[[-75,45,-55,-2,6,-36,61,-81,-34],
[-25,-29,84,-62,-69,87,16,-12,-53]]
->
[[-25,-29,84,-62,-69,87,16,-12,-53],
[-75,45,-55,-2,6,-36,61,-81,-34]]

[[-7,-5,-7,2,7,15,5,37,88,-5,68],
[7,13,-38,4,35,31,-39,9,-4,1,-42],
[2,-26,-16,64,-4,11,25,24,-63,-6,32],
[-58,-27,-6,57,-38,-15,69,89,-29,21,11],
[7,49,-31,-39,-15,-22,-23,35,23,-20,18]]
->
[[-58,-27,-6,57,-38,-15,69,89,-29,21,11],
[-7,-5,-7,2,7,15,5,37,88,-5,68],
[2,-26,-16,64,-4,11,25,24,-63,-6,32],
[7,49,-31,-39,-15,-22,-23,35,23,-20,18],
[7,13,-38,4,35,31,-39,9,-4,1,-42]]

[[-19,-13,6,2,-17,-3,-9,-18,8,7],
[50,20,2,47,41,27,8,49,-18,-28],
[-3,19,4,49,6,6,-11,11,-19,-29],
[-19,15,13,-1,-23,-10,-1,-35,-40,-13],
[-44,-42,9,-56,-45,-25,1,-55,8,48],
[-44,-49,5,-75,-45,-30,3,-56,18,59]]
->
[[-19,15,13,-1,-23,-10,-1,-35,-40,-13],
[-44,-42,9,-56,-45,-25,1,-55,8,48],
[-19,-13,6,2,-17,-3,-9,-18,8,7],
[-44,-49,5,-75,-45,-30,3,-56,18,59],
[-3,19,4,49,6,6,-11,11,-19,-29],
[50,20,2,47,41,27,8,49,-18,-28]]

[[20,-13,-9,8,-13],
[-19,-18,-27,31,28],
[-57,28,16,-15,39],
[20,-10,-7,6,-13],
[-54,37,28,-28,31],
[-48,43,35,-38,22],
[-46,44,37,-40,20],
[15,-4,1,-2,-12],
[-43,46,41,-45,15],
[89,-11,13,-19,-78]]
->
[[-43,46,41,-45,15],
[-46,44,37,-40,20],
[-48,43,35,-38,22],
[-54,37,28,-28,31],
[-57,28,16,-15,39],
[89,-11,13,-19,-78],
[15,-4,1,-2,-12],
[20,-10,-7,6,-13],
[20,-13,-9,8,-13],
[-19,-18,-27,31,28]]

[[69,-14,-2,7,-35,24,9,0,12,24],
[-13,18,-3,-13,-29,-42,-6,-7,-9,-47],
[-5,3,21,14,3,-1,6,-20,-16,-31],
[1,12,32,7,17,-25,-6,5,7,20],
[-8,38,12,15,-35,-30,-14,-19,-31,-16],
[21,-27,36,9,-13,8,-17,3,12,24],
[32,-8,-21,-8,-16,-9,-20,-11,-9,30],
[19,3,33,2,25,-7,13,-16,15,-7],
[-38,-16,-8,-21,-15,27,-13,4,24,17]]
->
[[21,-27,36,9,-13,8,-17,3,12,24],
[19,3,33,2,25,-7,13,-16,15,-7],
[1,12,32,7,17,-25,-6,5,7,20],
[-5,3,21,14,3,-1,6,-20,-16,-31],
[-8,38,12,15,-35,-30,-14,-19,-31,-16],
[69,-14,-2,7,-35,24,9,0,12,24],
[-13,18,-3,-13,-29,-42,-6,-7,-9,-47],
[-38,-16,-8,-21,-15,27,-13,4,24,17],
[32,-8,-21,-8,-16,-9,-20,-11,-9,30]]

[[-8,19,-22,18,-10,-26,-20,27,18,-38,13],
[-52,-53,29,64,60,32,-21,9,-38,20,-59],
[8,50,-43,9,-42,-31,-13,29,33,-40,39],
[-11,13,-19,22,-6,-22,-20,28,14,-31,8],
[12,50,-40,8,-47,-46,-11,38,44,-49,46],
[-49,-50,19,63,54,39,-22,6,-43,23,-53],
[-34,-22,2,44,31,8,-24,18,-16,-9,-28]]
->
[[-52,-53,29,64,60,32,-21,9,-38,20,-59],
[-49,-50,19,63,54,39,-22,6,-43,23,-53],
[-34,-22,2,44,31,8,-24,18,-16,-9,-28],
[-11,13,-19,22,-6,-22,-20,28,14,-31,8],
[-8,19,-22,18,-10,-26,-20,27,18,-38,13],
[12,50,-40,8,-47,-46,-11,38,44,-49,46],
[8,50,-43,9,-42,-31,-13,29,33,-40,39]]

[[79,-24,-54,-20,84,86,-11],
[-63,-1,48,47,-49,-9,9],
[5,35,-55,-82,17,38,-71],
[-44,-40,4,8,-10,18,-8],
[32,-89,1,46,26,29,34]]
->
[[-63,-1,48,47,-49,-9,9],
[-44,-40,4,8,-10,18,-8],
[32,-89,1,46,26,29,34],
[79,-24,-54,-20,84,86,-11],
[5,35,-55,-82,17,38,-71]]

[[6,36,-72,-36,74,-38,-56,-47,15,-34,-7],
[-4,20,-25,33,66,-3,-56,-21,19,22,27]]
->
[[-4,20,-25,33,66,-3,-56,-21,19,22,27],
[6,36,-72,-36,74,-38,-56,-47,15,-34,-7]]
